Some points, one per row:
Array([-84., -35., -65., -24., -80., -26., -57., -4., 74., 48., 71., -32., 52., -48., -88.])
Array([-37., 30., 19., 8., 28., 11., -41., -12., 27., -31., 10., 22., -68., 35., 29.])
Array([-10., 25., -3., 47., -3., 10., 15., 13., -15., 10., -39., 29., -12., 45., 23.])
Array([-45., -24., -61., -32., -91., -20., -52., 32., 39., 67., 64., -51., 72., -37., -112.])
Array([54., 39., 63., 34., 49., 38., 25., 3., 53., 43., 36., 40., 41., 19., 52.])
Array([-82., -89., -89., -39., -77., -66., -54., 91., 60., 93., 27., -90., 77., -72., -86.])
Array([-56., 4., 9., 19., -11., 2., -69., -58., 105., 14., 78., 22., 4., 30., 47.])
Array([-22., 26., 27., 3., 6., 24., -8., -39., -49., -25., -14., 5., -23., 16., -7.])
Array([41., 27., 20., 13., -26., 8., 44., 7., -12., 20., -25., 35., 5., 25., -8.])
Array([-6., 52., 6., 49., 15., 52., -5., 67., -3., -22., -30., 44., -14., 34., 5.])
Array([-57., -41., -32., -38., -39., -51., -63., 41., 15., 52., 19., -124., 46., -78., -49.])
Array([-28., 14., 12., 35., 9., 26., -6., 8., -12., 19., -25., 62., -5., 1., -9.])
Array([23., -12., 22., -23., -4., -12., 25., -33., -18., -24., -15., 4., -20., 29., -22.])
Array([26., -48., 4., -56., 1., -51., 11., 123., -33., -42., -4., -69., -41., -55., -11.])
Array([-26., -3., -28., -3., -13., 7., -13., -13., 8., -23., -12., 9., -19., 0., -5.])
Array([5., 20., -1., 26., 10., 9., 28., -27., -45., -10., -35., 36., 8., 25., -42.])
Array([6., 72., 45., 64., 5., 69., -13., 82., 6., -38., -4., 77., -28., 51., -1.])
Array([33., -31., -13., -49., 9., -28., 33., 4., 0., -49., -9., -25., -33., -50., 2.])
Array([-7., 24., 4., 51., -4., 16., -1., -4., -24., 2., 10., 6., -12., 29., 2.])
12 more points follow, each with its number after it:
Array([-34., -48., -74., -62., -50., -69., -28., 73., -2., 65., -1., -57., 65., -76., -60.]) 0
Array([3., 3., -14., -22., 27., -16., -2., -18., 14., -13., -52., -3., -9., -3., 4.]) 1
Array([20., 27., 8., 36., 37., 40., -13., -8., -6., -3., -12., -14., 17., 14., 3.]) 2
Array([-6., -10., 12., 1., 9., -18., -7., -12., -59., -23., -30., 10., 20., 6., 15.]) 3
Array([28., -13., -12., -26., 24., -25., 40., -15., 2., -12., -2., 3., -39., -36., 12.]) 4
Array([81., -8., 3., 11., -25., 21., 32., -15., 12., -9., -36., 15., 14., -10., 3.]) 5
Array([48., 17., 22., 38., 47., 26., 43., 15., 20., 14., 36., 0., 52., 15., 45.]) 6
Array([-31., 5., 28., 18., 18., -10., -33., -17., -8., -15., -24., -30., 12., -6., 10.]) 7
Array([37., 60., 50., 61., 32., 10., 32., 18., 0., 68., 3., 58., 32., 18., 49.]) 8
Array([-29., 10., -17., 1., 5., -21., -55., -26., -1., -1., 55., -32., -26., -1., 8.]) 9
Array([32., -14., -2., -46., 3., -14., 24., -17., -19., -25., -19., 16., -1., -9., 9.]) 10
Array([-40., 17., 5., 8., 9., -10., -13., -17., 0., -33., 13., -5., -33., 20., 9.]) 11
Which three of these numbered points are nearest to each point below, looking only along the 4 directions in which the first points spread most? Their numbers follow each, nearest first.
Array([-14., -45., 32., -26., -3., 4., -49., -1., 15., -15., 36., -4., -22., 4., 7.]) > 9 7 11
Array([-20., -3., 3., -7., 8., 3., -24., -22., -1., -19., -15., 38., 11., -6., 8.]) > 7 11 1
Array([-12., -7., 4., -48., -5., -25., 0., -29., -11., 6., 22., 23., 19., -15., -4.]) > 7 1 9
Array([10., -49., 5., -33., 10., -68., 3., 7., -22., -6., -12., -54., -49., -45., 3.]) > 4 10 1
Array([11., 43., 18., 42., 20., 49., 37., 36., -5., -12., -7., 67., 44., 21., 31.]) > 8 6 2
Array([30., -25., 3., -30., 21., -34., 6., -1., -28., -11., -38., -27., 11., -12., 2.]) > 10 4 1
Array([10., 25., -7., 2., 1., 10., 19., -20., 3., -4., -27., 29., -5., 4., 23.]) > 2 5 3
